One vector is turned by the same rotation once a tick. Each row is the vector after some number of ticks, and that number follows the row.
The counts run from 0 to 431.
[-24.3   3.1   1.9   5.9 -26.2   3.7 -11.1  -8.8 -33.1 -16.0   3.7   2.8
   7.5 -29.0 -29.3   0.6  -5.6   8.3 -19.3  21.7   9.1 -24.7 -10.6 -25.2
 -10.2  -6.2  12.4 -21.0 -16.4  -7.3  -7.8 -12.7   6.3 -11.9   8.0  18.7
 -19.0   7.6  -4.4  -9.3 -11.4  11.5   3.6  -4.0  -5.7   4.2   7.4   6.7
   1.5  -9.7  18.2  -8.7  -3.8 -21.4  39.8   3.9 -15.4]
287
[  2.1   0.8  -6.9   2.7 -38.2  26.6 -17.2   6.0  -1.8 -13.0  -3.6  -6.3
  29.8  -2.5 -26.5  -8.7   5.8 -34.8   9.8  -1.6   2.9 -31.8   2.2 -23.4
  -2.5   0.1   7.6   7.3  -4.3  -8.0   8.2  10.5   8.0  -1.9  16.4  18.4
  -6.8  12.8 -28.8   4.9 -10.4  16.0  -9.9   6.6 -13.0 -12.2  11.2  27.4
 -19.1 -14.2   9.9 -21.8  10.3 -11.4   9.9  18.2  -3.4]
149
[-10.7  -5.8   1.5  -0.7 -35.4   0.4 -10.6 -10.8 -33.7  -4.5  10.2  -1.2
  18.5 -26.3 -25.8  11.5  -7.3  18.1  -9.6   8.4   0.1 -14.2 -20.9  -4.7
  -5.8  -8.1  -3.7 -17.4 -13.7   8.0  -8.3 -11.4  -9.7  -7.1   4.7   9.6
 -18.2  19.4 -30.3 -11.9  17.0  18.7  -0.5  -3.2 -23.4  19.5   1.6  10.7
   8.5  -6.0  14.3 -18.0  -9.6 -14.3  27.4   1.4 -27.2]
251
[  3.8 -23.5  -9.7 -11.4 -25.9  15.0  -5.0   4.7 -16.3 -12.6   3.2  -5.5
  21.1  -7.6 -27.9 -12.4  11.9  -1.9   0.0 -10.1  -8.5 -25.7  -4.2 -21.9
  -4.3  -5.5  25.6   6.0  -9.9 -16.7  -6.8  10.2   9.8   7.4  29.8  12.2
  -2.0  17.4 -20.1   4.6  -8.7  17.5  -2.0  13.8 -10.4  -6.2   5.0  12.2
 -30.7 -10.8   4.6 -36.6  16.5  -4.6  16.7  15.3 -23.1]
366
[-11.3  -9.9  -1.6   5.1 -37.1   5.9  -5.9  -9.2 -33.6   1.0   4.4  -5.2
  18.0 -29.0 -22.8   5.5  -9.8  17.6  -9.6  14.8   3.8 -15.6 -26.3  -6.7
  -0.4 -12.2 -10.0 -21.5 -13.9   7.1  -0.3  -8.5  -8.7  -8.1   4.9   7.7
 -19.6  21.1 -30.2 -13.2  19.2  19.1   0.9  -3.1 -22.8  13.8   1.5   6.8
   9.5  -8.9  18.9 -16.8  -3.4 -17.1  17.4   3.9 -24.4]
252
[  8.0  -8.5  -3.4 -13.7 -20.3  16.1  -4.2  20.2 -20.1 -22.5  -2.4 -13.9
  36.2  -1.1 -31.1 -13.0  14.1 -12.4  12.1  14.9 -12.0 -16.2 -33.9  -1.9
  -7.2  -0.3  11.6  14.4  -6.7 -15.5 -14.2   1.9   2.9   8.0  16.3   0.8
 -10.1  -8.9 -14.3  21.5   4.3   0.7 -13.5  15.6 -18.2   3.7   2.1  23.4
  -8.0  -5.6  23.9 -18.1  -1.0 -18.0   6.1  21.8 -20.3]
388
[-20.9   4.1  11.6   0.3 -41.2   2.5 -21.9  11.5 -23.8  -5.9   9.0 -14.2
  28.9  -1.2 -30.6  -4.3   1.5  -3.8  -5.5  25.0   6.2 -17.8 -21.5 -17.5
  -6.9 -11.4   2.5 -10.9  -6.2  12.6  15.5   9.2  -3.3 -22.4   6.7   5.8
 -21.4   9.8  -2.7   0.7   6.6  17.5  -7.0 -14.5 -35.1  -9.3 -12.0  10.9
  -6.5  -9.0  22.5   3.9 -12.8 -22.6  14.2 -11.4 -12.3]
270
[ -6.0   5.6  11.7 -22.0 -32.1   5.1 -21.7  19.4 -26.0  -8.6  12.7 -15.4
  32.2   4.3 -24.8   3.8 -16.4   4.3 -10.8   7.5 -16.6 -18.7 -26.8  -6.3
  -9.3  -8.9  22.7  -1.3   0.7   3.8  -4.5   2.6  -6.5  -4.0  12.5   8.2
 -17.2  19.2 -12.5   7.9  12.9   3.7 -14.1  11.4 -26.7   7.8  -6.2  18.5
  -2.1   3.0  25.6 -13.6 -13.9 -20.4  20.8  -1.0 -24.9]
430
[-22.3  10.7   2.5  11.5 -27.6   7.0 -15.9   5.0 -35.2 -19.0  -2.5  -4.7
  37.4  -4.1 -33.0  -5.2   4.4 -17.2  -6.9  17.9  14.8 -33.8   0.9 -28.7
   8.0  -4.6  19.7  -5.6 -21.5  -5.1   8.0  11.4   4.5 -18.1   5.6  22.6
  -5.0  11.4  -4.5  -5.5 -14.2   8.1   1.4 -10.3 -17.0 -12.7  -2.6  11.3
  -6.1 -16.1  12.1  -9.2 -10.9  -9.8  23.2   7.5   1.5]
311
[ -1.2  -5.0  12.7 -20.5 -33.4  -1.4  -9.4  22.1 -36.2  -5.1  11.0 -12.0
  29.7  -5.5 -20.4   1.3 -14.4  13.2  -8.5   8.9  -1.2 -14.1 -29.8 -10.1
   2.0 -20.1  16.6 -19.4   6.4   6.4   0.8   2.2  -7.6 -12.4  12.5   7.2
 -25.3  21.1  -6.6  -3.3  16.3  10.7  -9.3   7.8 -26.2  11.1  -2.3   0.0
   8.0  -3.1  23.6 -14.4 -13.7 -16.6  24.9  10.4 -18.0]
244
[ -7.0 -18.3  -5.7   1.5 -20.0  17.0  -4.6  -4.2 -32.3 -21.6 -10.7 -18.3
  29.5  -7.8 -28.5  -3.7  14.5 -12.4   8.5  11.3 -10.0 -20.2 -26.9 -13.6
   7.0  -8.4  13.4  12.2 -16.3 -25.4  -9.8 -10.5   6.1  10.4  -3.5   7.1
   8.4  -0.2 -23.7   7.6  12.2   2.4  -9.4  11.7 -26.3  -3.7  -2.5  15.3
 -15.2 -13.8   5.0 -21.4  19.4  -6.6 -12.0  15.6 -27.4]
381
[ -5.7   4.1  -7.1   3.4 -11.2  12.2   3.4   9.3 -21.8 -15.4  -7.6  -8.9
  35.9  -2.8 -33.8 -19.4   2.2 -11.9  -0.5  20.2  -7.2 -41.1 -31.2 -11.9
   5.2  -6.7  19.6  11.7 -15.9 -19.1  -1.8  14.8   3.8  15.0  12.3  18.1
   4.1   3.1 -20.5  16.1 -20.9  -0.8  -5.8  11.2  -5.5  -1.2   0.1  15.9
 -13.0 -16.0  18.7 -20.0   5.5  -8.1   4.2  17.3 -16.2]
164
[-11.6  -5.3  -3.1   8.7 -38.7  25.8 -10.5  13.7  -6.0 -12.7  -1.0 -10.5
  12.0 -20.0 -22.1 -11.9  13.3 -19.9  -6.3  19.5  11.7 -26.7 -14.4 -31.9
  -0.8  -9.0  -5.3 -11.7  -3.3 -12.2  20.4   3.2  17.0 -26.8  22.0   5.0
 -25.7   0.9  -5.3  -0.1 -11.7  18.4   2.5  -9.1 -23.9 -14.1   1.3  15.4
 -12.2 -17.9  15.8  -9.3  12.0 -25.1  10.7  10.2  -7.2]
110
[ -6.4 -10.9  -9.2  -3.3 -34.3  18.2 -11.5  -1.3 -14.3  -8.6  -1.6  -9.0
  20.1 -17.5 -32.1   5.0  -4.4 -11.3  11.5  10.7 -13.5 -12.7 -29.6  -0.6
  -5.3   1.8  -7.7   1.1 -12.4  -4.7 -10.6 -17.2  -2.9  10.3  -1.1   4.1
  -9.5  11.2 -39.5   5.0  23.6  12.5 -10.9  13.0 -30.7   8.5  -0.5  28.7
   1.4  -6.7  13.5 -20.5   7.4 -19.4   2.9   9.0 -33.3]
412
[-16.7 -13.9   1.3  -6.3 -31.4   7.6  -5.9  13.6 -25.5  -9.3   0.7 -16.9
  26.6  -6.8 -33.3  -7.1  -2.8  -3.8  11.6  29.8  -4.8  -5.5 -42.6   0.2
  -5.0 -10.2  -5.5  -5.3  -0.9  10.3  -1.5  -4.8  -6.8   4.8  -8.3  -1.6
 -16.0   4.1 -21.8   9.8  19.9  11.5 -12.3   4.0 -34.1  -4.1  -9.6  10.5
  -7.4 -11.2  22.8  -6.6   0.5 -23.7  -6.4   4.2 -27.6]
229
[ -6.4 -13.6  -2.3  10.4 -33.6  19.6 -10.7  -2.5 -27.8 -18.7  -9.3  -8.3
  29.0  -4.5 -22.6  -7.2  15.2 -22.8   3.9   3.0  15.8 -28.7   3.2 -33.8
  11.0 -12.8  19.2  -1.3 -10.8 -15.7   8.9   4.1  11.8  -9.8   8.2  17.2
   3.7   9.4 -15.3  -9.0  -6.0  18.1  -3.4   1.2 -18.1 -18.8   9.0   7.2
 -20.0 -22.0   1.2 -21.5  19.9  -2.8   0.5  20.7  -6.5]
340
[-18.2  15.0   3.6  15.7 -22.4   6.0 -11.4 -14.2 -39.9 -24.2  -6.9  -4.7
  30.6 -12.0 -29.2   1.4  12.3  -3.7  -9.0  15.7  14.3 -32.0  -4.2 -26.7
  -0.9  -4.8  22.0  -4.1 -25.3 -14.2  -2.0   1.5   5.8 -13.7   8.5  21.2
  -0.2   0.4  -7.3 -10.6 -17.7   3.3   2.9  -8.7  -2.3   1.0  10.2  15.8
  -7.6 -10.9  13.6 -10.3  -6.7  -9.0  27.2  13.9  -6.1]
315
[ 22.6 -11.8   3.4 -19.5 -26.0  14.0 -10.8   6.2 -21.7 -14.3   3.9 -15.3
  31.9  -5.2 -14.9   1.7   7.3  11.8  -0.1 -10.0 -15.1 -15.8 -29.1  -8.5
  -9.1 -11.4  19.0   5.1  -3.3 -12.7  -9.8   4.2   2.0   0.4  31.1   2.2
 -13.7   8.6 -24.9   6.9  10.9   5.4 -12.2  14.0 -13.3  15.5  10.1  22.2
  -7.2   1.1  20.7 -30.0   1.3  -8.7  14.7  21.5 -28.4]
397
[ -6.6 -11.4   0.4  -0.8 -17.0   3.4  -9.6  -3.3 -35.6 -22.5  -4.4 -16.7
  34.8   1.5 -33.5  -2.2   9.0   0.4   9.2  15.5  -8.0 -15.7 -39.4  -4.7
  -5.5  -6.1  19.5  11.9 -15.0  -8.6 -11.4  -1.2  -3.9  18.0  -6.1   5.7
   8.8   2.7 -28.2   6.8   8.8   0.7 -14.2  12.8 -14.9   3.6   0.9  19.1
 -22.6  -6.9  16.8 -12.7   8.3 -11.2  -6.3   9.9 -32.1]
196
[ -2.7  -8.7   5.8  -0.2 -16.7  -4.5  -2.6  -1.9 -32.3 -18.7   1.0 -15.6
  36.0   3.6 -31.8  -8.2   7.7  20.3   4.1  17.8   3.3 -13.3 -47.4  -3.8
 -13.8 -14.6  15.8   2.8 -10.4   7.5  -4.4  16.1  -8.1  12.1   2.6   5.6
   0.0   3.8 -31.3   1.4  -0.7   7.4 -10.7   1.8 -10.6   8.1   4.9  13.6
 -23.9  -3.9  31.1  -9.8  -2.9  -6.6   3.2   6.6 -32.8]
12
[  7.3  -4.2  12.8 -14.9 -33.6   1.7 -16.3  15.7 -30.7 -15.4  10.6 -14.0
  36.6   0.9 -17.3   5.5   2.3  15.2  -0.3   8.6   5.5  -3.8 -38.3  -4.8
 -11.7 -15.5  10.5  -9.3   0.5  11.3  -1.2   5.6 -10.1 -14.3  13.9  -4.3
 -26.7   7.2 -12.8  -1.7  21.2  10.0 -14.9  -1.3 -21.8  14.2   3.5  14.1
   3.9   3.1  31.4 -12.3 -17.2 -18.5  21.3  13.2 -20.7]
240
[ -0.2  -9.8  -3.8  -1.7 -31.4  22.2  -3.0  10.7 -18.8 -20.6  -6.6  -8.7
  32.9  -1.1 -27.9  -9.0  -5.4 -24.8  20.6   8.8   3.1 -16.4 -21.7  -4.4
   7.1  -7.7   9.9   4.8   1.6  -2.3  -5.4  -5.3  -4.4  17.5  -4.7   9.8
  -1.2  10.3 -34.9   6.8  15.4  13.1 -14.6  19.2 -19.7  -3.0   9.9  15.8
  -1.8 -16.1  17.8 -21.8  10.3  -8.6  -6.0  33.6 -16.7]
189
[ -5.0  -3.9 -10.6  10.5 -20.3  20.9   2.1   8.0  -6.6  -7.4  -5.5  -6.0
  11.1 -22.7 -26.0 -21.5   5.3  -6.1 -12.1  19.4   1.2 -41.7 -21.6 -26.8
   3.5 -11.2   5.2  -2.2 -11.3 -19.2   9.4  12.0  13.7  -2.7  25.3  12.0
 -13.6   9.6 -16.3   8.3 -30.5  11.6   5.4   1.4  -4.3  -2.3   2.6  12.1
 -11.0 -17.5  15.9 -24.3  11.6 -15.0  11.0  15.2 -12.4]
137
[-13.4  -5.3   8.6   2.6 -39.4   7.3 -24.6  -4.9 -23.2 -20.2   0.3 -11.0
   7.5 -16.5 -20.2   6.1   4.9   2.7  -5.3  26.3   9.5  -0.4 -32.1 -18.2
 -23.1 -11.5  -3.4 -17.6   0.8   1.8  -1.9 -17.1   5.9 -23.6   0.7  -0.6
 -23.0  -2.8 -10.8 -11.9  13.4  16.9  -7.3  -7.0 -22.9   0.9   9.6  17.1
 -12.3  -4.9  26.6   3.9   5.6 -29.2  11.7  -1.9 -25.9]
263
[ -8.3 -10.1  -7.9  20.5 -35.0  20.4  -9.5  -9.1 -14.0 -10.7  -7.2  -6.3
   3.1 -32.6 -17.0  -4.8  18.6   0.8 -12.9  18.0  12.5 -24.2 -21.4 -31.9
  -2.8  -8.3 -11.8 -15.3 -15.2 -18.1   9.0  -3.5  17.9 -25.3  18.3   5.4
 -23.2  -1.8 -14.0  -9.5 -12.5  16.8   4.9 -14.6 -16.9   0.0   4.8  13.4
  -7.8 -12.4  14.7 -14.2  13.1 -20.3  11.0   5.5 -17.8]
105
[ -1.7 -17.6 -14.8  -8.6 -34.2  24.3  -4.9  10.1 -14.2 -15.5  -3.2  -0.7
  34.0 -11.2 -32.7  -5.3   5.3 -28.8  18.6  -3.3  -6.4 -23.5  -5.2 -10.9
   6.5   4.3   3.8   9.6  -9.5  -9.4 -10.0  -4.4   0.6  11.5  12.1  12.6
  -2.0  12.5 -31.1  10.4  12.6  15.1  -8.1  14.0 -24.8  -6.0   0.7  19.8
 -10.7 -15.2   2.0 -31.2   9.7  -8.6   6.7  24.7 -13.4]
375
[  6.6 -17.9   5.8 -19.7 -26.2   0.4 -11.7   1.0 -28.8 -10.2  11.1 -12.6
  30.4   1.5 -26.0   1.0  -0.3  23.1  -0.4  -8.4 -11.8  -9.1 -24.0  -6.2
 -16.0 -12.4  26.6  -0.3  -4.7   2.5 -10.8   6.2  -5.1   8.5  17.8   6.1
  -4.7  20.3 -26.5   0.1  11.9  12.9 -11.5  14.6 -14.0  11.4   4.7  16.3
 -23.5  -0.9  19.3 -23.8   0.5  -6.8  18.1   8.7 -33.7]
209
[ -3.8  -4.0  10.6  -2.6 -16.8  -1.0 -12.4   3.7 -36.1 -31.4  -3.9 -10.3
  30.3   4.8 -31.4  -5.5   2.4  11.0   6.8  18.7   7.4  -7.6 -44.1  -5.1
 -19.6 -12.5  27.4  -1.5  -2.8   3.6 -14.7   2.3  -4.1  13.2  -0.8   7.2
  -2.2  -2.0 -22.6   2.2   5.5   4.5 -13.1  10.0  -2.2   5.9   9.7  12.9
 -18.9  -4.8  27.7  -5.4   2.5 -11.6   6.3  16.4 -28.3]
10
